Each path below is one point turned by a fixed rotation once a step. After each direction that follows a path, write how fast that rotation turns it, in degrees per step (0 if it stays still).
Each turn is a multiple of 5 degrees from 10 to 175, or 0.
Each row of a path follows its step; steps can be skipped.
path 1
step 11: [  4   1  17   1  -3  14   2   9   3 -13   9   7  -8   0   2  -2  15   2
  -4   2  -6   4  -9  14   5  -9   1  -8  -1   5   1 -24  10   8  -1   6
  -7 -14   8  -4   0  -5  -2   7  -5   6 -14   3 -11   1   9  18  -1   2
  15 -10  -8 -11   6  -5   4   0  -4  -7  -6 -14  -7   7   7  -2   8  -1
  -4  16 -10 -15 -18   5  -4   6]
step 13: [ -2   0   2  -4  -8  12  -5  -6  -9  12   6 -17   9   2   3  12   4   5
  -9  -4 -10   1  -8   3  -3  -3  -1   3 -18  -8   1  -5 -10  17  10  -5
  -7   2   5   1  -6  -7   5   6  10  -4  -2 -22  -1  27  -4  -5  -4   1
  17 -13  -1 -10  -9  -8   3   2  11   5  11  -5  13  -5  11   3  -7   6
   5  -7  -7  -9  -1  -1   3 -14]
step 27: [  4  12   6  21   1  -5 -10   3   4   2   1 -12  13  15   0  17  -2   3
   1   3   5  -5   4   7   0   3 -10  -3  -7  -9 -16   0  -4  -5   2   5
  14   3  -3  -3   1   4   1  -1   9   5  -2  -6 -11   3  -3 -19   0   0
  17   8  -7 -12 -17 -12  -6   0  17 -20  -5  -1  -1  12  -5   4  13  -8
   5  12  -5 -12 -10  -2   4   8]
step 28: [  9   4 -11  17  -6  -4   0  -5   0   2   5  -3   1  -8  12   8   8   8
   5   0   8   3 -10   2   6  -8   7 -11 -12   8   7 -10   3  -1  -4  -6
  -2  -2   5   8   9  -8 -20 -13   2  -1   0  -1 -10  -9  -7  16  -1   7
  13   3   2  -4   5  -8   7   1  15   1 -16  -8 -13   8  -5  -1  17   0
 -14  -6 -16 -19  -5   4  -6  -9]
step 30: [ -6   0 -12  -9  -3  -2 -10  -7  -3  -2  -1  -1  20   2  11   4   6  -1
 -12  11  -1  -5  -1  -2  -1  -1  21   2  -1  -6 -14  -4   7  15   2   8
  -2 -24   8   8  -4  -5   1   7   6 -12  -6  -9  -9  13   1   3 -22  10
   9   9 -11  -4 -18   5   8  -8   9   5   6 -10   6  -5  -1   5  12  -8
   7   0  -2   0  -2 -12   1   9]
step 33: [  8   2  -6   4  12   9   2  -4  10   6   6   8  -1   4 -10   4   0  10
  -2   9   0  -2  -5  -2   0  -4  16   4   2  -8   7   1  -1 -20  -6  -6
   1  -7   1  -5 -10  -2   0   1   8   0   8  -5  -4   6  -4   7 -10  -1
  10   4 -15 -29 -11  -2   6  12  -5  -4  -3 -18 -19  11  14  -9  -1   5
  20   8   0   5  -6 -11 -12  -4]
step 36: [ 11   9   4  -2  -1   1   4  -2  13   6   4 -12   3  -5   1  14   1 -10
  -1 -10  -3   9   0  -4   8  -3  -2   7   8  -7   5  -2  18  -3   4  13
  -2  -8   8   2  10  -4   2   6  -4  -8   0  -2   5   8 -12   0  -2  21
  12   0   3 -19   3   1  -6   2   4  11 -18  -2  13   1   7 -15  13 -12
  17  20 -14  -4   7   0  -4  -9]
step 38: [ -4  -1   8  18  -1  15  -7   4  -2   0  -9  -5   1 -12   4   7  18   3
  -5 -10   3   2   0  -3  -4   2  -9  -4   1  -6  -6 -20   4  -2  -7   8
  -3  -3   3  14  -1 -12   3 -15   2  -2   5  -3 -11   9  -2   5  -5  -3
  26  -6   8  -8 -14  -5   7  -8  -1 -16   7   7 -13   0 -15  -7   8 -13
   5 -10   3   5 -17   3  -4  -8]
Speeds:
[ 0  2 -1  1  1 -1 -2 -1  0 -1 -1 -3  0  0 -2 -3  0  1  3  1  1 -3  1  3
  2  0 -1  0  1 -2  0  0  1 -4  1  0  2  1 -1  1 -2  0  0 -1 -1  1  4  0
 -1 -4 -2  1  1  0 -1  3  1  0 -2 -1 -1  2 -1  0  4 -4  0 -1  0 -2 -3  2
  5  2  3 -1 -1  4  2  2] => 170
[ 0  1  0 -1  4 -1 -2 -3  0  0  1  2 -3 -5  0  3  1  3  4  1 -1 -2  0  0
 -1 -1  2 -2  2 -1 -1  1  2  1  2  0  2 -1  0  5  3  1  0  1 -2  0  0 -2
  2 -2  2  1  2  3  2 -2 -4 -3 -2  0  1  0 -1  1  0  0  1  1  1 -1  0 -1
 -3  3 -1 -1 -1 -1 -1  1] => 130
[-2 -2  0 -1  1  1  2 -2  0  0  0  1  0 -3  0 -3  1  0 -1  3  1  2  2  1
  0  1  0  0  1 -1  2 -2 -6  4  1 -1 -1 -2  0 -1  0 -1  4  0 -4  2  1  3
  0 -1  1  3 -1 -2  0  3  1  1 -3 -2  2 -1  2  0  0  0  0  3  1 -3  3 -2
  1  0  3  2 -1  1  0  1] => 80
[ 2  0  3 -1 -3 -2  2 -1  1 -1 -5  1  0  1 -3  0  3  1  2  2  1  1 -3 -1
  1 -1 -2  1  5 -3 -1  0  2 -1  2  1  4 -1  3  2  0  0  2  2  1 -1  0 -3
  0  0  0 -2 -1 -1 -2  2  0  2  3 -2  2 -1  0 -3  1  1  1  1  1  0  3 -2
 -1 -1 -2  0  1  3  2 -1] => 160
[ 5  0  0  1 -2  0 -3 -1 -1 -1 -1 -1  0 -4  1 -3 -3  0  1 -2  1 -1  1 -2
  0  0  0 -3 -2  0  0  0  0  1  3  1 -3  2  4  3  0 -2  1 -2  1  0  0  1
 -3 -1  1 -2  1 -3 -2 -2  3  0  1  3  0 -1 -3 -2  1  1 -2  3  1 -1  3  1
  0 -2  3 -1  1  2 -1 -2] => 110
[ 2 -3  2  0  0 -2  2  1 -1 -1  2 -1  1 -1 -1  1 -2  4  1  1  1 -1  2  2
 -2 -2 -2 -1  0  0  1  0  2 -1 -1  1  0 -1 -3  0  0 -2 -1 -2  0  2  1  4
  3 -1  0 -2  1  0  1  1  1 -3  0 -1 -2 -1  2 -1  0  2 -1 -2 -1 -1  7  0
 -1  4 -2  2  3  0  3 -1] => 40
[ 0 -2  0 -3  0  4 -4  2 -3 -2  2  0 -4  0  1 -1  3  2  1  2 -2  0 -1 -1
 -1  2 -2  1  1  0  1  3  3  1  0  2 -1  1  0 -2 -1  2  3  0  0  1  2  2
  0  1  3  2  0 -3  3 -3  0  0  2  0 -2  1  2  0  2  1  0  0  2  1 -2 -3
  2  0 -2 -2  3  4  2 -3] => 10
[ 0 -2 -1  3  0  2  3  0 -2 -1  5 -1  0  0  1 -2  2  0  2  0 -2  0  0  0
  1  1 -3 -1  1  1 -2 -1  0 -1  0 -2  3 -2  0  0  2 -1 -1 -1 -1 -4  3  0
  3  2  0  2  3  1  1  2  3  2  1  4  1  3 -1 -1  1  1 -3  1 -1  4  0 -1
 -4 -2  0  1 -2  2 -1  1] => 110
path 2
step 5: [ -5  -2   5  11   8 -11   0  -4   7   7   2   3  10  -6   7  -8  -6  -7
 -10 -11  10  -8  -5 -11   2   2   5   3  11   1  11   4  11  -4   0  -1
  -7   4  15   2 -13   6   7  -8  -1   4  -5   3  -4   3  -7  17   7   0
   6  -6   1  -1   2   1 -16 -22   0  -3 -15   6   0  -3   1   7 -24   4
  -5   1   4   1  -7 -10  14   0]
step 12: [  4   9  -6  -8  -6   9   3  11 -13 -16 -16  -1 -18   0  -6   2 -11  -5
  14  -7  -5 -12 -13  -3  18   2   0   2   5   7  14  -7  -2  -1  -2   7
 -11  -2  -2   8  -9   0 -17  -6  -1  -3  -7   0   1   3   3  -8   3 -18
 -10   3 -11   4  -3  -6   1  -3   0   2   0  10  -2   2 -10   2 -11  -3
   9   3   5 -16   2  -2   0   2]
step 14: [ -3   0   6   7   9   5  16  -8  11  -2 -23   6  10  -8   7   4   1  -9
  15   1  -4  -2  -6   8   3 -13   5  -4   8   0  -9  -9  -1  11 -15  -3
  -6  -4   4  -6   3  -6 -13   2   6 -10  -5   0   1   9   7  -7  -7  -4
 -14 -10   6   4  -6  -3   6  -5 -13  -7  -8  -5   6 -10  -4   9  -8   3
   5   9  10  -3  -2   3 -16 -10]
step 28: [  4   7   3  -4  -3  14  -1   4  -2   8   5   7   5   9 -10   3   2  -4
  10  -7   4   4 -13  -4  23 -10   0   4   7   5  -8  -3 -15  -5   2  -2
  -2  -9  -7   5  -8   8  -1 -12  -4   0 -12  -4   2   2 -12   1  14  -6
  -1  -6   9  -4  -8 -16  -5  -7 -15  14   2   5  -6   8   0  -4 -19   0
  -4  -6  -2  -7   9 -10   9   2]
step 29: [ -6   3  -7 -13   0   6  11   0   4  19  -8  -1   2 -11  -5   1   7   7
   8  -9   4  -8 -11   2  22  -1  -1  -6  -3  -3  -2 -12   0   0   1   2
   0   7   2   2   1   1 -11   3  10  -5  -8 -21 -10 -12  11 -12  -3  -5
  -9  10  -2  -8 -21  -4   2 -10   4   6  -8   2  -4  -4   0   8  -1  -9
   2 -10  -3  -4  -1  -3   9 -10]
step 30: [ -5   3  16  12   0  10   0  -7  -3   1 -15  -1   5  -3 -12  -1   1  -4
  13  -3   0  -6   0  10   9  -1 -11   0  12  15   2 -14   0   8 -12   1
  -4   6   1  -9  -5  -2  -9   6   8  -3 -16   2   8  13  -1   4   2 -12
  -9   1 -13   9   1  -4  -6  -5  -6   8  -5  -7  -8  -2 -12   9   3  -4
  -4  -7  -6  -7  -4  15  19  -4]
step 33: [ -2   8  -1   5   5   1   7  -9   3   2 -10   1   9  -2 -17   1  -2   4
   2   1  -6  -3 -18   9 -10   7  14  -7  -7  -6  -5 -21   1   6   3   1
  -5   2  -7 -15  -5  -2  -6   3   0   4 -10   4   7   1  -2  -3   3  -9
 -13  -6 -12   2  -6  -3   3   1  -7  -8 -10   0   1   2  -4   9   5  13
   1  -5  22  -5  16   3 -18  -8]
step 35: [ -5  -1  14  -3   4  -7   1   4  -2   4 -24  12  -9 -24  -4 -10   6  12
   7  -3 -12  -6  -9   0  -2   5  12  -8  -9  -9 -10   0   8   0   0  11
   3   7   6   7   1 -15 -11  -6  -2  10  -5   1  -3   7  -2 -11   1  -4
   4   2   3  -5  -6  -3   3  18   1   4   4   9   7   7   3   3 -15   0
   9  -5   0   7   1   1  -2   9]
Speeds:
[-1  0  0 -3  3 -1 -2 -3 -3  1 -1  0  1 -2 -1  1  4 -4 -1  2  1  1 -1  2
 -1  2 -1 -3  0  1  0  1 -1  1  0  1 -1 -1 -3  2 -2 -1 -1 -4 -2  0  2 -1
 -2  2  1 -5  0 -1 -2  0  1  1  1 -1  0 -2  1  3  2  1  0 -1 -2  2  2  2
 -3  1  1 -3 -1  3 -1 -2] => 20
[ 2 -1 -2 -2 -1  2  1 -2 -2 -1 -1 -2  0  3 -2 -2 -1 -2  2 -4 -1  1  0 -3
  2 -1  0  0 -5  0 -1  0  2  1  0 -1  2 -1 -2  1  0  2  4 -2 -1 -2  0 -1
  0  3  1  2 -2  0 -1 -1  0  0 -1  2 -3 -1 -1  2 -2 -3 -3  1 -1  4 -1 -2
  0  0 -2  0 -2 -2  1 -3] => 20
[ 2  3  0 -1 -4  1  0 -4 -1  1 -4  2  2  0  2 -1  2 -1  4  1 -2  0  0 -1
  2  3  1  0 -1  0 -1 -1  0  4 -1  1  2  2 -2 -1  3  2 -3  2 -1 -1  0  0
  4 -1 -2 -1  1  2 -2 -3 -2  2 -2  3 -1  1  1 -1  0  4 -1  0  2 -1 -2  0
  0  2  2  0  1  3 -1  1] => 20
[-1 -2  2 -2  0 -2 -2  2  2  3  0  3 -2  0  0  0 -2 -1 -2  1  1  3 -2  0
  0  2  0  2 -2 -5 -1 -1 -2 -3 -3  2  0  1 -3  1  2 -1  2  0  0 -3  1  1
  4  0  0  1 -2 -2 -1  1  0  2  3 -3  2  3  0 -1 -2  0  1  0 -3  3 -1  1
  1  2  2  1 -2  1  1 -2] => 20
[ 2 -2  2  1  2  2  1  1  1 -2  0 -2  3 -2 -1  1  2  1 -1  3  4 -2  1  0
  0 -1 -1  3  1 -2  3  3 -2  3 -1 -1  0  1 -3  0  2  2  2  1  0 -3  0 -1
  0  5 -3  0  1 -3  0  1  0  0  3 -1 -2  1 -1 -1 -2  3 -1 -1  3 -1 -2  0
 -3 -3 -3 -2  0  0  0  1] => 175
